In the data rows, 128 means zero.
Every row has a hidden score from 0 to 30. What is each row's score? 15 is about the middle. The score is a weighted sum of the row's numbers plus the product of two more (or one squared), each taken from its middle value.
[149 177 114  69 100 160 159 113 111 139 146 146 136 107  98 154 171 103
  88 146 159 145 109 118 165 100  81] ~ 16
[106  83 116 163 153  92 117 147 145 123 118 130 126 152 180 140  89 121
 151  99  87 145 146 110  98 160 148] ~ 12
[114 106 135 150 149  92  98 143 130 104 111 129 115 158 165 118  96 152
 167 105  97 155 147 107 102 154 159] ~ 11
[100  90 123 154 130  97 104 149 154 144 151 108 104 171 169 115  80 144
 170 122  87 130 155  90 110 160 151] ~ 19
[144 102 120  98 110 159 144  80 122 164 115 110 181 128  98 146 158 109
 114 169 150  95 103 162 125  98 158] ~ 11
[116 120 147 164 150 103 117 173 167 108  95 100 112 146 149  97  97 150
 151  98  89 136 182 116  75 129 154] ~ 15
[143 101  93 104 124 162 143 108 106 141 137 131 163 134  75 136 161 120
 101 156 154  85 122 192 142  97 159] ~ 16
[105  83 113 153 138  90 107 155 155 147 158 100  96 182 176 113  94 147
 167 126  92 135 145  95  95 156 153] ~ 13
[104  94 123 152 139  79  86 152 167 150 138 100 106 166 170 108  80 120
 167 125  94 132 163 104 108 181 154] ~ 20
[152 186 137  95 103 164 155  91  92 134 146 129 124  93  98 141 171 132
  98 123 154 145  85 136 168 110  88] ~ 8
[147 110 114 108 115 162 141 110 114 127 133 157 145 100  97 141 151  93
 101 174 165  81  98 182 143  90 150] ~ 21
[155 182 138 100 127 174 135  79  87 127 168 149 131  96 115 175 164 105
  80 110 158 122  84 120 175 112  89] ~ 20
[162 154 123 103 103 142 139 111  94 128 142 160 145  99  72 152 162  80
 118 161 171 148 106 159 151  69  91] ~ 20
[119 124 144 168 147  94 123 165 168 118 100  99 114 147 151 100  95 145
 150  92  85 136 182 121  88 132 155] ~ 17
[ 97  79 117 163 151 101 103 158 162 127 121 120 113 189 186 123  88 124
 168 105  90 136 158  93  81 145 149] ~ 12
[124 129 155 148 148 130 133 165 153 108  79  85  93 133 131  82  93 146
 138 113 103 119 166 169 105 146 161] ~ 6
[132 167 152 104 118 152 130  90  90 139 172 134 102 107 140 195 154  75
  90 112 151 145  88 129 177 124  86] ~ 20
[127 176 138 101 112 161 136 100  86 152 162 142 108 105 145 183 151  91
  77 108 140 125  86 111 169 145 101] ~ 13
[142 174 122  76 101 146 165 117  97 134 141 142 138 104  99 156 172 103
  91 134 156 140 111 113 168 101  79] ~ 19
[158 178 134  93 127 183 147  86  72 129 162 141 119 102 108 182 154 106
  88 112 150 113  91 131 174 109  83] ~ 18
[161 181 131 104 124 190 165  85  71 135 168 135 113  95 117 183 153 106
  81 111 142 116  99 131 180 106  77] ~ 13
[164 120 121 112 129 169 152  99 102 120 149 152 142  96 105 146 160  86
 106 172 152 101  93 167 143  83 135] ~ 14
[140 147 128  96 114 148 157 141 109 121 145 161 153  88  90 151 156  91
  92 144 176 143 101 135 168  89  86] ~ 26
[138 135 133 148 165 137 133 138 156 131  86  80  95 127 133  69  92 139
 139 122 129 111 177 159 136 126 149] ~ 12
[153 144 113 137 162 149 114 114 162 140 100  47 106 142 111  90 109 123
 124 149 125 109 153 152 153 127 146] ~ 27
[140 172 141  92 106 149 146  91  78 135 158 159 135  93 106 155 175 138
  95 134 154 127  88 144 180  99  73] ~ 17
[104 117 142 179 156 103 126 161 163 108  80 106 108 143 124  85 114 184
 160 111 107 150 146  92  86 156 134] ~ 3
[ 97  86 122 162 145  88 112 150 143 125 130 121 122 144 182 135  89 135
 150  98  98 146 153 115 112 159 150] ~ 15
[142 102 110 109 111 173 136  95 125 145 123 143 170 138 101 133 157 114
  98 155 151  74 109 180 124  99 151] ~ 12
[ 97  82 116 156 144  98  99 165 156 133 132 122 109 188 185 106  90 126
 172 105  89 132 155  99  74 150 152] ~ 11
[136 124  63 108 141 133  79  78 138 184 124 106 158 156 139 146 133 133
 138 162 136 108 120 158 127 127 137] ~ 20
[100 108 146 162 159  98 110 164 171 102  73 101  89 142 139  78 111 184
 161 125 109 143 159 106  89 153 147] ~ 9
[173 109 111 110 132 166 144  96 112 122 146 152 135  96 104 146 148  83
 105 165 164  89  96 183 144  88 143] ~ 13
[124 116 158 157 135 114 144 164 164  94  86  85  74 147 140  76  93 152
 137 117 107 116 185 165 112 138 154] ~ 13
[164 151 120 104 108 135 142 114  99 135 153 155 138  95  65 164 156  63
 110 169 174 140 110 154 144  76 104] ~ 23
[123 125 100 106 111 143 122  76 123 181 131 116 179 135 105 155 149 108
 113 169 149  79 115 180 122 101 148] ~ 15
[ 95  93 117 162 153  91 112 149 151 159 148 109 111 187 178 103  82 135
 168 121  88 139 145  96  90 155 143] ~ 5
[112 111 140 158 146  84  91 154 143 106 108 128 141 144 153  95  92 156
 159 102  90 157 162 105 108 167 150] ~ 21
[107 102 145 163 136 105  86 148 179 115  95 121 131 141 136  78 109 168
 152 118  99 153 148  90 110 166 162] ~ 20
[109  94 128 151 123  76  88 144 131 108 138 145 123 164 169 122  92 157
 177 100  99 133 159  92 108 179 160] ~ 15
[136 129  67 105 127 138 106  61 131 181 124 114 156 146 131 138 133 126
 125 170 149  95 108 153 127 125 149] ~ 12
[109  87 114 154 158 102  98 147 152 128 131 123 129 154 179 141  74 130
 152 107  93 137 142 106 101 164 151] ~ 12
[ 98 105 135 170 145  96  95 140 167 124 109 123 128 138 138  83  98 170
 154 108 108 143 149  95 101 182 159] ~ 11
[134 166 141 104 110 156 139  86  88 148 168 135 109 105 152 183 154  89
  78 111 142 148  80 126 176 141  87] ~ 13
[135 149 136  97 104 143 161 138 102 117 148 165 152 102  91 153 163  94
  88 150 179 136  98 148 151  85  87] ~ 17
[154 193 135  93 111 168 141  91  83 125 170 145 130  95 103 170 173 113
  86 125 156 113  87 131 165 104  82] ~ 23
[111  95 138 136 136  79 101 151 138 105 118 135 131 152 165 111 104 152
 168 108 100 138 160 106 105 148 157] ~ 19
[107 105 147 165 160 117 109 171 163 101  92 101  89 139 139  85 106 180
 157 112 104 145 156 103  91 148 154] ~ 7
[144 175 149  93 109 167 142  89  79 122 167 151 118 101 142 191 145  95
  83 110 155 132  83 135 177 121  78] ~ 11
[140 173 150  92 109 148 151  85  82 142 154 162 133  96 106 153 176 137
  96 116 156 124  91 142 171  84  78] ~ 12
[114 125 156 162 148 107 123 164 153 108  81 106 111 137 147  99  99 152
 147 113  95 135 185 132  86 122 148] ~ 16
[134 169 135  86 106 154 144  91  84 137 154 165 137 103 108 163 178 127
  94 127 158 122  87 140 171  95  75] ~ 14
[108 107 135 164 142  90  79 156 164 117 102 120 133 125 139  86 105 163
 160 119 101 152 152  93 108 173 158] ~ 22
[ 94 107 134 169 144 105  98 146 168 125 102 124 129 145 133  90 100 161
 160 113  97 143 138  98 101 174 152] ~ 12
[171 137 116 105 108 152 152  97 102 132 147 159 149  95  78 135 154  82
 119 186 177 119 102 164 128  74 101] ~ 17
[157 146 114  99  96 149 149 100 101 141 154 173 151  95  82 146 159  80
 122 175 170 119  95 164 133  87  98] ~ 15
[148 177 139  92 103 168 145  81  75 136 145 163 138 110 100 164 172 121
  96 127 160 123  90 138 168 103  75] ~ 13
[117 128 156 154 140 115 135 170 152 107  84  90  73 127 134  93  94 149
 156 125 102 122 177 166 108 135 153] ~ 14
[139 150 126  88 108 155 158 132  98 128 145 170 157 107  87 145 155  95
  84 140 171 151  99 139 165  96  85] ~ 12
[142 186 138  92 114 164 136  93  86 129 165 153 122  98 110 166 175 114
  84 129 152 110  84 133 169 106  84] ~ 20
[133 137  78 101 125 126 120  70 143 175 122 105 165 136 124 142 139 117
 122 166 148  90 112 167 124 111 159] ~ 15
[170 129 112 112 109 155 168 102  91 130 143 151 140  90  92 151 147  80
 116 196 175 106  88 166 139  84 108] ~ 14
[147 182 151 101  94 159 149  76  82 138 150 164 133 101 108 163 176 126
 100 120 157 118  85 142 170  99  69] ~ 12
[144 172 119  89  91 168 164  97  88 138 142 142 134  96  94 170 167 123
  88 131 162 157  94 126 164 100  87] ~ 4
[142  89  94 107 125 165 141  93 106 135 135 144 160 138  83 132 156 109
 112 160 140  82 121 196 148 102 151] ~ 15
[161 183 132  88 111 159 148 100  93 136 142 134 123 100 103 141 170 131
 104 125 159 127  86 120 175 105  88] ~ 14
[146 172 143 103 109 163 134  87  90 127 174 143 106 106 139 189 151  83
  78 122 155 134  89 127 179 109  80] ~ 21
[ 99  88 100 153 152  95 110 146 141 119 121 128 124 159 196 136  77 125
 162 111  91 133 148 102 106 164 147] ~ 9
[136 168 132  89 107 158 149  91  86 150 186 142 124 110 147 181 146  99
  85 107 146 124  86 104 170 141  98] ~ 12
[145 153 124  97 110 140 150 123  98 124 140 160 152  91  74 148 164  85
 114 173 179 139 112 158 153  78  97] ~ 20
[167 133 124 106 105 162 171 102  94 133 148 151 148  87  94 152 152  77
 116 196 175 121  95 159 131  76  98] ~ 16
[159 190 140  95 115 169 140  80  68 137 158 151 121  91 103 165 166 125
  98 136 157 117  75 148 164 101  72] ~ 16
[108  90 116 153 131  96  86 151 163 147 150 107  98 163 182 115  84 127
 175 126  98 134 150  87 119 168 143] ~ 27
[151 164 155  88 106 159 157 105  94 121 149 154 131  98 106 153 161 125
  93 125 165 136  89 136 170 111  81] ~ 14
[101  86 114 155 146  99 106 161 163 133 134 120 121 180 185 119  89 132
 166 110  86 131 159 102  75 148 148] ~ 12
[157 181 129  95 126 185 156  86  80 126 166 132 102  98 131 173 162  98
  72 107 147 128 101 133 174 112  76] ~ 9
[103  83 110 157 142 102 109 151 141 116 132 116 112 177 179 135  92 127
 160 116  89 132 157  97  99 166 147] ~ 8
[124 127 156 141 134 116 114 171 145 105  81  92  87 138 140  90 101 154
 165 109 101 124 184 161  97 128 148] ~ 13
[113 106 150 167 163 111 111 165 169 107  88 104  99 138 132  86 100 172
 161  92 108 140 155 113  94 140 146] ~ 9
[135 116 123 105 110 174 151  80 114 165 116 110 175 130  88 145 152 112
 114 170 156  83 108 154 115  92 155] ~ 11
[148  98 130 110 118 170 147  87 121 149 117 120 175 134  94 146 159 122
 105 154 155  79 105 170 123  89 150] ~ 11
[100 112 135 161 144  91 118 187 175 101  72 102 103 134 136  80 114 188
 169 124 109 155 156  81 107 167 142] ~ 18
[ 95 117 135 170 154 100 124 166 167 108  82 105 108 142 119  79 121 177
 159 106 108 150 149  92  84 167 143] ~ 4
[117  94 124 143 131  78  99 157 130 104 115 139 129 154 167 122  97 162
 177 118  93 125 158 106  97 157 160] ~ 18
[150 173 119  75  95 153 163 126 109 143 152 146 129  98 104 150 168 110
  94 131 155 147 109 125 167  92  75] ~ 13
[109  97 126 146 118  77 101 134 121 118 140 145 135 154 164 119  97 145
 160 107  88 144 150  99 105 186 166] ~ 11
[148 172 133  86 102 144 151 102  83 133 155 170 146  98 108 163 172 120
 103 125 146 126  92 141 170 101  74] ~ 16
[103 104 142 163 146  89  87 156 166 107 108 131 145 135 139  84  99 155
 154 124 100 151 150  86 119 167 153] ~ 29
[147 167 139  85  97 155 150 102  94 115 148 163 148  93 101 161 168 135
  97 120 147 133  90 133 176 107  89] ~ 16
[147 104 130 106 120 164 143  89 119 136 119 126 173 141  92 142 156 109
 106 149 150  75 119 173 125  95 152] ~ 18
[165 154 125 108 105 134 147 112  89 127 153 151 145 100  71 149 160  72
 114 170 168 138 106 165 150  72  95] ~ 22
[105 131 144 166 151  96 124 176 165 112 102 102 122 142 147  96 101 145
 150  98  90 140 175 118  82 128 152] ~ 19
[106 107 144 171 162 104 105 162 176 116  99 102  95 136 137  99 101 176
 163 100 104 155 163 105  79 145 151] ~ 1
[173 132 124 106  94 158 154 108  99 139 152 150 145  98  75 143 155  78
 122 187 181 125 103 168 136  72 101] ~ 17
[106 100 130 151 133  96  92 144 141 116 118 133 116 164 165 107  93 151
 168 112  97 158 143  97 109 154 154] ~ 14
[143 165 148  87 105 154 139 105  93 113 144 161 150  93 105 161 167 129
  93 127 144 130  95 135 176  94  86] ~ 25
[128 131  62 105 127 139 100  71 137 181 123 111 152 138 132 138 140 127
 117 176 145  90 109 157 126 123 153] ~ 12
[108  87 123 152 134  75  76 151 167 155 148 104 105 172 172 106  83 132
 166 127  90 127 167 106 111 182 152] ~ 22
[103 105 121 150 131  71 100 146 120 133 133 133 145 163 158 115  94 156
 161 100  93 144 154  93 110 177 160] ~ 9
[101 116 149 172 152  89  94 155 171 119 104 117 131 126 139  95 101 173
 151  96  87 139 143 105 100 163 139] ~ 21
[ 95  96 110 161 151  94 106 168 149 152 154 111 110 180 183 107  83 129
 163 120  86 139 147  87  87 155 143] ~ 10
[108 109 138 169 149  94 109 155 169 125  93 119 125 128 139  91 111 166
 153 113  92 135 160  95 105 178 145] ~ 18
[105 112 139 149 143  90  98 141 135 100 102 119 121 155 159 108  98 155
 159 109  97 166 156 101 110 154 153] ~ 15
[150 105 117 103 120 166 149 103 107 125 145 160 143 100 101 148 155  90
 110 170 166  84  92 169 154  82 146] ~ 20
[147 175 138  91 106 164 147 106  87 115 146 143 127  97  93 140 164 130
 105 138 162 134  83 132 172 106  86] ~ 17
[152 100 113 111 120 162 138 100 119 132 128 133 148 140  99 131 159 108
 103 161 146  70 107 179 136  99 158] ~ 16
[142  92 113 110 122 160 147  98 110 145 131 144 157 134  95 142 158 119
 102 167 144  75 116 178 140  99 152] ~ 14
[121 125 160 155 134 122 136 168 161 102  86  89  84 149 137  81  94 149
 147 125  98 113 186 157 111 136 152] ~ 16
[150 169 114  73  93 163 166 131 120 135 150 142 140 105 107 143 162 111
  88 137 157 145 115 127 151  91  81] ~ 13
[161 177 133  96 112 164 148 112  92 128 147 151 125  95  88 142 160 127
 103 129 158 120  84 131 183 103  79] ~ 21
[146 172 128  88  91 157 159  96  92 145 143 142 135 112 106 159 173 126
  92 128 161 146  83 133 173 104  75] ~ 8
[185 124 110 115 119 163 158 104 104 127 145 156 142  89  91 143 154  85
 102 199 171 102  87 165 148  79 117] ~ 20
[140  91 102 105 130 169 138  94 111 136 143 139 156 137  80 135 163 113
 104 160 145  89 117 186 143 109 154] ~ 14
[143 142 125  92 116 148 159 139 109 116 146 158 154  99  99 159 146  95
  91 153 172 150 107 131 163  92  87] ~ 21
[134 174 134 100 101 157 141  90  87 159 169 138 107 105 144 178 160  87
  78 111 144 139  87 113 171 135  88] ~ 18
[101 104 120 145 124  79  97 148 120 116 141 140 129 160 160 118 105 153
 159 102  87 140 142 102 105 175 171] ~ 13
[110  85 111 155 128  86  90 150 169 144 151 106  97 162 173 108  83 135
 176 123  92 129 163  84 119 180 143] ~ 27
[110 115 148 174 151  86 109 153 174 120 110 111 124 124 135  95 112 166
 159  86 101 144 149 106  94 165 143] ~ 15
[ 89  93 106 163 142  96 111 164 153 135 148 106 114 183 187  96  85 127
 161 125  78 141 158  82  93 156 155] ~ 15
[145 101  85 111 116 167 148 115 112 136 138 141 161 130  78 132 153 114
 100 158 152  81 116 186 140  92 156] ~ 15
[142 136 124 147 153 154 122 133 168 120 102  68 103 132 125  79  98 130
 124 138 125 122 155 155 152 124 142] ~ 22
[153 177 137  97 125 171 133  77  94 126 164 147 131 107 111 174 158 104
  80 112 152 128  78 130 171 103  83] ~ 22
[140 147 127  94 108 150 158 134 119 124 151 164 155  93  94 149 163  91
  88 156 176 138 103 138 157  89  86] ~ 27
[101  90 119 158 150  97 102 160 163 138 140 113 114 185 182 110  90 135
 168 107  91 135 159  97  83 140 151] ~ 15
[127 126 154 154 148 128 132 163 165 105  79  81  82 141 141  71  88 153
 139 110 110 106 176 177  99 135 159] ~ 8
[139 156 130  83 108 155 162 134 106 122 146 163 154  99  86 139 154  95
  82 135 176 152 101 135 168  96  91] ~ 17
[101 108 143 165 153 100 111 148 173 117 107 119 121 129 138  91 104 161
 159 112  87 137 152  95 111 180 147] ~ 18
[ 99  94 115 166 154 103 109 164 157 143 144 101 113 183 182 108  86 134
 161 117  77 136 155  91  89 155 142] ~ 14
[101 114 156 170 164 112 114 183 164  99  85  99  93 138 137  91 106 174
 162 105 108 133 155 103  99 141 153] ~ 16
[149 174 115  74  98 155 164 121 110 139 148 150 128 106 105 153 165 113
  93 140 155 152 112 114 161  88  81] ~ 10
[ 95  84 115 155 138  97 111 153 158 139 162  98  97 175 170 111  83 143
 174 126  88 133 151  81 117 164 150] ~ 19
[102  84 116 163 140  95 111 159 145 118 133 116 117 177 181 136  91 130
 167 112  91 125 158  93 105 161 149] ~ 13
[ 96 134 140 168 160  90 127 173 170  91  86 101 104 147 132  75 118 179
 162 123 110 156 148  83  90 157 131] ~ 10
[113 132 137 171 141  92 127 167 167 113 105 117 110 155 147  85  98 149
 153 105  88 145 182 114  79 134 142] ~ 15
[128 127  67 104 135 129  95  78 137 181 116 101 155 154 135 138 133 132
 136 174 146  96 122 159 129 114 137] ~ 18
[135  97 115 105 128 170 138  85 106 145 134 133 150 132  87 136 161 111
 101 171 145  75 119 183 151  95 153] ~ 18
[132 137 128 152 159 128 136 147 164 123  79  77  97 125 126  78  90 136
 134 117 126 116 169 165 128 131 151] ~ 10
[122 127 141 164 148 101 116 170 157 121 102 112 104 158 147  88  98 149
 152 107  85 153 178 119  79 144 146] ~ 12
[140  96 133 105 100 172 139  94 124 139 118 139 172 142  91 139 158 107
  99 162 154  77 110 166 129  88 149] ~ 20
[103 108 150 174 142  84 117 154 172 110 104 108 126 134 128  95 112 170
 162  89  99 138 148  99  97 170 141] ~ 18
[149 101 115 114 111 167 142 101 118 144 117 130 159 135 108 134 162 111
  95 158 155  67 109 180 138  95 156] ~ 15
[144 150 122  84 108 149 158 133 118 139 149 162 150 104  84 154 160  92
  80 146 177 145 104 134 153  89  78] ~ 20
[150 165 143  89  94 163 160 102  90 108 150 161 137  93 101 157 159 133
  97 121 152 133  93 138 158 119  84] ~ 11
[142 168 153  92 111 159 156 109  84 127 147 149 136  98  95 164 159 115
 100 133 164 125  78 134 183 118  80] ~ 11
[154 191 134  91 120 157 144  88  76 130 171 142 135  88 107 165 182 113
  99 124 163 110  76 138 163  99  81] ~ 16
[ 99  80 119 167 150  87 115 156 135 133 122 130 126 147 179 138  88 130
 149 113  92 144 150 105 106 147 150] ~ 17
[112 106 136 154 144  92  94 157 167 115 112 139 148 130 132  80  95 168
 152 111  95 143 155  95 114 176 151] ~ 26
[107 102 121 151 134  92 109 154 122 132 136 121 130 138 161 114  95 139
 152 106 107 139 163 111  91 152 173] ~ 8
[106 107 131 163 138  91  93 163 165 105 101 137 148 132 133  89  96 154
 156 122 106 152 151  89 117 171 149] ~ 23
[ 93  89 114 160 145  89 107 153 162 136 140 112 104 182 186 107  98 131
 165 126  87 135 157  90  86 148 157] ~ 17
[140 175 140 109 110 159 139  75  96 149 161 135 109 116 146 176 158  88
  76 108 149 137  79 107 176 142  78] ~ 14
[110 107 141 161 147  92 100 161 160 102 104 128 132 137 142  90  93 151
 151  97  96 159 164 101 114 166 159] ~ 20
[132 170 133  94 106 152 150  98  90 157 179 140 114  99 155 168 149 105
  83 108 152 137  88  94 164 133  96] ~ 17
[113 100 136 157 143  98  93 154 170 112  98 127 130 136 133  89 113 168
 150 113  94 154 144  85 110 165 161] ~ 14
[142 170 145  87  94 153 151 101  89 114 145 163 138  98  99 167 173 127
  99 122 155 132  84 132 171 106  86] ~ 14
[181 122 115 110 117 166 155  99  98 122 144 159 135 103  97 141 159  97
  99 189 168  98  88 162 145  84 118] ~ 16
[163 183 136  93 123 181 136  86  77 135 168 137 118  85 134 177 164 101
  72 108 143 123  97 121 190 107  73] ~ 21
[144 104 122 102 115 163 149  78 125 160 121 109 167 136  89 153 156 117
 116 178 151  89 104 157 115  93 150] ~ 10
[149 186 136 100  98 159 145  83  70 131 146 162 133  92  99 163 173 119
  97 134 162 117  88 136 174 107  76] ~ 14
[138 153 133  92 106 144 159 137 117 112 145 167 147  98  97 155 161  89
  86 149 185 136 100 141 154  86  82] ~ 25
[113  94 127 149 119  70  85 141 138 100 139 142 126 152 167 116  92 162
 176 107  91 139 155  86 106 172 165] ~ 22
[133 164 130  94 108 147 147 100  95 144 168 154 119 108 147 180 148 102
  80 104 148 127  90 102 176 138  98] ~ 18
[108  83 112 175 140  85 113 148 137 127 124 125 125 142 176 143  92 133
 146  99  93 148 151 114 104 158 152] ~ 14
[151  98 112 110 120 160 150 126 103 134 128 149 156 121  83 135 154 107
  90 167 156  81 115 187 154  83 139] ~ 19
[ 99  83 104 161 154  94 108 157 149 114 121 111 122 164 193 136  81 120
 166 115  92 130 159 101 104 161 148] ~ 14
[142 172 148  98 121 161 142  92  78 129 168 135 110  99 137 189 151  87
  81 112 154 136  89 134 179 112  78] ~ 14
[133 167 129  97 111 159 152  99  91 148 170 145 116 102 153 169 148 110
  84 114 154 127  92  83 168 144  94] ~ 14
[156 193 134  91 117 158 142  81  81 131 172 141 129  91 105 173 178 109
  93 127 157 112  80 125 155 104  75] ~ 16
[112 107 137 150 150  94  95 150 140 114 105 114 138 140 158  94  97 153
 153 107  90 155 161 110  99 170 151] ~ 15
[118 128 144 154 144 119 119 164 147 107  80  95  93 144 150  98 100 151
 161 105 102 135 182 147  80 136 157] ~ 3
[181 118 113 113 119 154 148 102 101 118 143 154 139 100 104 143 154  88
 112 167 170  95  94 159 142  90 128] ~ 16
[181 134 121 110 104 154 162 103  91 121 142 159 141  97  90 147 148  73
 116 194 178 108  95 162 139  88 111] ~ 15
[131 146 125  88 104 151 161 130 107 129 139 165 155 110  92 144 155  96
  83 142 171 155 108 139 171 102  91] ~ 11
[140 113 120 105 118 162 160  99 118 163 114 121 162 142  88 149 149 106
 110 164 162  71 106 166 118  90 157] ~ 9
[ 86  91 104 171 148  96 106 165 162 140 137 104 105 184 186 108  91 136
 164 114  84 130 154  84  87 150 155] ~ 15
[113 108 146 176 145  90 122 163 167  98  90 104 113 142 135  86 112 172
 150 107 104 143 147  80 103 166 150] ~ 18
[ 93  83 119 155 140 103 112 159 159 135 124 119 118 189 181 124  93 130
 159 101  90 139 161  94  84 144 153] ~ 10
[100 107 123 147 120  79  99 144 119 126 140 140 137 152 162 117 101 153
 167 101  83 147 147 100 106 181 160] ~ 11
[109 101 147 166 153 108 107 170 160 121  93 100  95 147 134  95  98 169
 165 102 102 145 169 102  81 141 148] ~ 8
[106  90 111 157 139  83  99 161 148 141 152 101 106 178 183 108  92 140
 163 124  83 140 156  89 104 153 148] ~ 20
[131 131 112 100 110 145 118  68 124 176 125 118 176 123 108 153 146 105
 113 162 150  81 121 175 130  99 152] ~ 20
[155 185 135  91 113 155 149  95  90 124 146 139 132  91 103 147 170 138
 107 129 157 141  85 128 173 101  83] ~ 14
[106  89 110 165 136  83 105 147 133 125 132 131 116 151 173 121  95 130
 156  98  99 149 164 101 102 158 157] ~ 12
[178 125 112 114 106 151 155  92 101 127 144 158 150 105  90 144 150  73
 107 196 182 104  98 175 141  87 112] ~ 15
[123 125  94 100 110 141 114  77 124 180 132 117 187 135 109 150 141 111
 120 178 144  90 105 168 130 111 145] ~ 20
[116  95 148 146 134  79 100 147 133 108 108 143 119 151 167 119  99 139
 173 108  94 143 152 106 102 159 155] ~ 16
[169 114 112 117 135 172 149  93 106 123 145 145 141 102  97 146 155  87
 106 174 161  98  91 167 148  81 140] ~ 15
[145 177 152  92 106 147 159  86  78 143 160 156 140 102 100 155 176 121
  91 124 158 129  83 143 167  90  78] ~ 15
[116 106 149 171 157  93 126 167 168 105  87 111 104 147 126  84 117 173
 153 105 107 145 148  86  92 157 146] ~ 10
[110 112 141 178 156  94 119 158 165 111  83 124 114 138 136  82 114 175
 159 103 105 142 144  87  92 167 152] ~ 8
[ 95  94 122 160 150  81 106 164 157 153 153 114 112 171 183 108  86 131
 167 132  71 136 143  87 100 159 145] ~ 24
[140 129 148 145 150 125 136 155 164 102  69  88  93 131 134  89  95 140
 137 107 112 128 159 177 108 149 160] ~ 5
[103 105 121 147 123  76 101 144 132 136 138 137 144 159 158 111 101 150
 164 102  85 145 151  94 109 177 158] ~ 15
[151 185 133  91 118 182 137  85  90 123 165 149 136  95 114 172 173 106
  81 117 162 116  74 115 170 112  86] ~ 18
[106  86 109 155 142 101 104 160 149 130 125 123 121 186 189 124  92 135
 165 120  90 135 143  91  93 167 154] ~ 8
[ 99  91 108 157 134  97  97 143 155 144 153 114  93 167 172 110  84 142
 174 119  91 130 155  94 118 158 159] ~ 18
[146 175 121  81  88 148 172  98  85 140 149 136 144  94  93 167 170 114
  93 131 159 154  96 128 172 102  91] ~ 10
[184 122 118 119 123 164 150  93 100 124 143 156 137  97  94 141 153  98
 105 178 175 105  80 157 139  84 126] ~ 13
[110 133 151 154 148 116 119 155 146 109  81  83 106 148 144  96  99 146
 159 109 101 122 178 141  88 134 155] ~ 10
[153 178 138  91 106 159 154 108  89 131 144 131 123  93 102 140 164 130
  98 119 152 149  87 125 171 108  82] ~ 12
[137 169 141 106 113 153 129  89  83 141 165 143 109 100 148 190 148  77
  82 120 154 141  95 129 171 122  84] ~ 16
[145  95  94 111 118 158 137 127 107 131 135 143 168 126  80 133 158 104
  94 163 163  81 109 202 149  80 143] ~ 16
[102 105 121 141 120  76  92 143 123 129 142 137 128 158 168 114 104 153
 158 100  85 137 148 100 114 175 157] ~ 16
[ 93 107 134 162 147 104 120 179 178 106  76  98 106 130 141  76 114 189
 166 124 111 143 148  98  90 166 142] ~ 13
[155 175 135  94 109 161 150 105  92 122 148 149 131  91  92 145 160 119
 107 135 161 129  80 127 178 111  79] ~ 19
[114  92 118 154 156  98 108 161 150 126 123 121 123 188 181 117  97 137
 161 115  86 132 142  97  85 161 150] ~ 11
[ 92 128 136 163 158  94 123 175 178  94  75 100 115 137 121  81 122 187
 163 124 112 161 152  71  98 156 133] ~ 13
[135 103  92 110 123 164 151 114 109 139 134 134 158 119  74 128 158 114
  98 149 154  82 128 183 146  90 153] ~ 12
[145 142 120  86 117 149 159 143 108 125 142 167 161 102  90 152 149  97
  90 147 171 160 104 138 164  84  93] ~ 20
[105 114 137 163 151 102 130 188 178 107  70  96  95 126 135  77 118 180
 168 124 109 148 149  79  96 167 143] ~ 18
[146 176 140  80 102 143 147  96  94 134 153 174 147 104 107 170 179 120
  96 114 150 128 107 135 164 101  70] ~ 12
[ 97 120 133 170 138 105 119 182 179 104  67  95 103 130 134  87 125 187
 167 113 115 152 144  73  99 162 139] ~ 20
[139 160 144  98 102 162 163 107  88 122 149 152 143 102  97 156 162 115
 101 126 164 126  85 135 175 103  85] ~ 14
[114 107 143 153 151  94  97 147 144 113 103 115 128 146 156  98  93 155
 155 106  92 157 163  99 101 159 151] ~ 18
[134 140  78 103 113 130 113  78 143 184 117 106 163 133 122 146 140 113
 120 165 150  94 109 166 117 112 150] ~ 12
[113  97 127 147 121  73  97 140 133 106 142 140 128 147 171 123  89 150
 176  96  87 139 154  83 106 175 160] ~ 18
[160 148 131 108  96 125 146 109 103 136 150 162 150  96  72 152 156  73
 113 177 176 136 114 143 136  68 101] ~ 29
[151 170 148  84 104 156 145 101  96 116 138 166 147  93 100 164 166 131
  94 117 150 134  89 139 167 109  90] ~ 15
[110 107 143 157 153 101  93 157 164 116 116 134 142 132 145  86  96 157
 147 105  87 150 156  92 115 167 148] ~ 27
[157 168 114  77  89 157 168 129 117 140 154 143 136 104 105 150 162 112
  90 143 158 144 114 134 154  88  80] ~ 13
[141 175 137  95 110 167 166 111  88 122 154 149 144  85  93 154 146 116
  92 129 158 127  75 131 189 115  86] ~ 15
[147 160 124  74  96 150 173 129 125 133 143 149 145 100  95 150 157 103
  80 142 166 152 118 141 166  86  74] ~ 21
[146 180 140  91 111 170 154  99  83 121 161 148 118 113 137 183 146  87
  78 121 157 131  86 143 176 113  85] ~ 7
